Each row is where one point has got to under a steady rotation. How many steps took it there?
The counts run from 0 to 545.
[ 77 105 125  96 121 105 123 130 159 118 112  97 133 115 123 158 120 115
 138 153  71  86 110 147 127 161 106 124 131 141 126  89 138 182 120  81
 171  93 151  93 120]
66
[124 181 164 153 101 106  93 156 169 144 132 112 153  99 101 136 122 131
 156 122 130 135 120 151 124 138 109 126 154 128 185 100 132 185 150 109
 148  85  71 127 108]
27
[172  78 136 133 181 100 138 119  55 180 136 105 152 122 122 145 144 100
 117 102 134 129 112 166 168 139 104 143 145 107 151 141  98 141 144 134
 128 176 137 137 130]
3
[150 161 153 120 142 121 137 159 114 118 155 121 111 142 111 129  91 136
 213 131 119 154 136 116  70 111  90  96 159 147 103 136 133 156 151 163
 173 124 122 133 128]
130
[149  56 100 152 130 111 171 110 122 149 149 100 142 142  86 116 137 127
 113 121 128  83 134 159 140 125 148 123 141 132  82 132 143  89 101 106
 182 142 170  87 139]
326
[142 119 157 124 177  90 140 102 126 126 151 105 123  95 141 113 131 134
 151 199  82 123 144 138  85 111  85  88 126 162 131 134 132 143 141 163
 178 106 131 101 138]
385
[181 151 132 127 112 105 124 138 131 171 130 186 138 126  86 136 131 157
  73 150 170 143 154 110 116  94 113  98 140 132 135 163 111  90 171 139
 147 132 127 167 154]
24
[ 90  93 145 147 176 148 134 108  91  93 146 100  94 113  95 138 163  91
 102 136 117 110 138  85 168 152 164 126 161 158 146 103  99 104 115 138
 131 125 150 158 104]
458
[ 63 163 153 133 162  75  97 134 112  97 171 114  99 124 111 130 157 104
 110 133 146 154 123 118 147 158 157 110 131 113 139  99  88 132 109 132
  94 152 128 181 104]
113
[135 104  88 149 147 131  98 115 100 192 113 123 166 141 125  91 174 114
 178 113 120 125 151 101 124 119 181 110 120 113 148 123 169 129 149 100
 110 116 127 148  62]
12
[158 144 135 103 212  82 115 141 141 112 136 117 125 138 137 125 131 126
 170 138 113 156 128 141 109 125  90 124 153 125 170 134 150 170 149 179
 151 171 125 145 123]
384
[150 139 105  73 141 124 120 154 147 143 121 146 175 117 123 155 156  97
 144 104 162  72 107 139 159 167  92 162 116 103 154 146 146 117 173 119
 174 152 144 176 108]
413
[140 158 109  99 154  90 160 177 110 111 108 137 103 126 110 155 113 134
 156 115 107 131 164 191  72 122 148 100 138 126 101 130 123 158 161 131
 147  76 120 100 127]
515
[102 124  80 140 168  81 161 103 137 122 157 145 114 178  95 119 156 163
  98 139 165 136 174 146 100 114 132  93  96 155  92 137 114 117 138 134
 122 140 169 149 163]
300
[129 115 142 108 182  71 101 115  91  86 145 105 115 101 131 108 152 119
 149 161  90 126 147  98  85 147 110  98 117 160 116 143 140 126 111 154
 155 120 163 145  88]
484
[127  96 140 162  97  90 160 119 110 175 126 102 111 145 117 153  84 113
 151 134 118 105 114 129 136 107  85  84 167 124 125  96  88 131 140 145
 184 113 163  98 185]
256
[106 157  96 120 134 117 133 144  88 109  99 140 114 154  71 146 108 163
  94 116 114 150 183 131  83 100 181 121 135 161 168 114 103 140 142 113
 118 107 134 156 115]
174
[125 109  79  86 128 125 117 158 159 154  81 124 161 120 135 143 135 127
 147 151 104  88 100 159 125 155 138 115 126 129 139 131 112 132 122  67
 134  79 145  92  85]
67
[139  95  94 121 131 157 166 138 127 147 133 102 148 152 119 118 153 102
 158  80 134  71 147 169 185 105 144 146 129 136 167 115 147 109 136  94
 140 132 195 136 117]
72
[165 145 121 119  86 161 139 112 161 128 106 164  96 128 113 122 124 126
  72  75 137 118 115 133 143 149 160 138 119 166 151 181 147 115 167  75
 103  95 116 129 150]
434
[122 124 123 124  99 153 122 148 119  93 119 124  69 141  64 130 128 135
  80 116 106 121 148  99 124 112 167 128 151 128 155 110  69  86 149 102
 113 107 175 157 145]
79
[156 118 151 111 155  95 116  93 134 162  81 158 147  97 155 148 144 137
 108 150 161 164 104 122 152 165  89  87 143 141 112 188 124 167 143 118
  88 104 111 126 136]
378
[164 154 137 117 107 139 149 167 171 151 144 124 168  94 101 142 117 157
 155 109 164 125 116 197 154 127  96 139 149 150 125 147  86 130 118 103
 134 106 131  90 148]
317
[180 110 121 115 124 150 165 133 108 154 116 136 164  94 109 169 114 154
 102 125 148 107  75 138 161 167 127 126 159 169 122 179  97 126 134  91
 152 110 117 102 129]
63
[189 139 138 125 157 146 100 120 149 166 116 142 149 109 137 103 158 128
 203 123 111 137 103 127 146 135  97 119 176 156 138 198 148 142 144 134
 110 138 118 104  96]
478
[134 159 140 162 130 170 126 116 191 134 136 111 139 149  94  81 137 150
 161 104 153 127 146  94 138 122 157 144 129 170 167  96 150 118 128 133
 103  89 123 131 110]
302
[154 117 118 129 147 124 134 155 134 185 164 139 130 169 116 101 139 128
 202 119 164 142 168 119 112  89 138  92 143 110  73 139 133  94 139 122
 125 111 179 133 122]
486
[104 152 105 119 133 180 170 141 151 121 148 171 128 191 122 108  85 130
 140 147 171 151 160 118 145 117 171 109 151 154 100  99 148 104 147 133
 135 164 112 121  88]
431
[123 108 107 138 144  85 164 100 127 140 125  96 142 180 143  95 110 122
 139  90 123 129 125 148 105 143 166 131  83 125 130  76 182 136 154 102
 122 135 111 101 116]
521
[176 112 113 130 152 114 144 125 160 174 126 106 144 135 120  48 147 128
 177  87 131 149 116 113 134 136 167 120 138 120 107 135 148  66 111 108
 108 128 143  75  86]
232
[154  96 107 127 246 132 152 107 125 128 155 114 144 143 156 125 174 135
 153 155 161 108 116  96 153 130 148 122 149 151 141 136 135 126 118 167
 155 130 128 128 113]
293
[122 116 109 129 164 141 126 131 100 109  98 101 130 158  97 134 119 163
  97 116 126 145 116  66 124 148 194 138 131 142 170  85  96 128 129  95
 108 100 113 134  95]
173
[140 144 119 102 137 140 121 159 185 163 101 134 156  91 144 146 155 144
 156 158 127 120 132 193 142 137  97 125 153 139 141 162 107 157 129  80
  99  68 155  93 122]
192
[122 130 126 148 143 120 161 114 135 128 141 136  86 129 109 148 132 135
  41 133 153 140 137 163 151 128 147 123 124 148 176 135  71 121 151 119
 109 127 125 147 178]
179
[107 125 158 188 164 157 139  90 135 157 118 118 116 131 111 115 112 128
 100 132 133 146 112 101 148 167 185 124 147 121 157  84  93 129 145 128
 107 100  64 113  93]
272
[149 131 146  82 168 147 123 147 140 103  79 101  93 130  83 155  94 154
 147  99  71 160 107 112 126 141 102 169 184 153 152 126  80 128 141 121
 120 111 163 117 141]
449
[126 144 115  76 116 128 142 121 174 121 112 162 122 159 135 123 110 138
 112 132 141 123 107 141 165 128  62 124 118 173 154 161 137 126 172 122
 110 193 164 163 142]
439
[104 110 138 133 143  57  97 129 124 151 162 123 134 125 105 150 113 120
 124 179 120 149 156 186 108  98  71  98 186 114  96 107 112 181 114 114
 153 153 136 114 137]
476
[ 94 165 147 150 133 124 130 123 109 136  67 136 115 103  69 153 138 126
  87  96 138 145 161 134 128 151 158 132 142 136 167 112  80 141 174 146
 109  93  93 163  98]
273
[180 111 138 142 130  78 133 113 153 177 140 111 150 105 146 110 173 104
 174  99 129  96  99 149 162 143 131 100 137 124 107 147 156 132 102 129
 154  75 138  88 150]
132
[130 120 107 101 148 170 163 136 173 134 162 143 122 143 148  82 113 111
 150 130 126 126 133 155 113 153 179 108 106 141  69 132 157  70 134  91
  99 116 146  84  77]
331
[165 152 114  49 147 119 113 153 131 123  82 144 116 142 158 152  88 117
 138 103 102 142 103 125 103 147 125 141 119 131 150 144 158 167 194  97
 132 133 123 130 106]
159
[167 103 154 127 184 118 134  92  55 141 159  80 120 126 133 138 113 117
 159 128  88 148 115 121 100 148 106 137 137 152 150 155 149 182 170 130
 127 161 100 136 113]
4
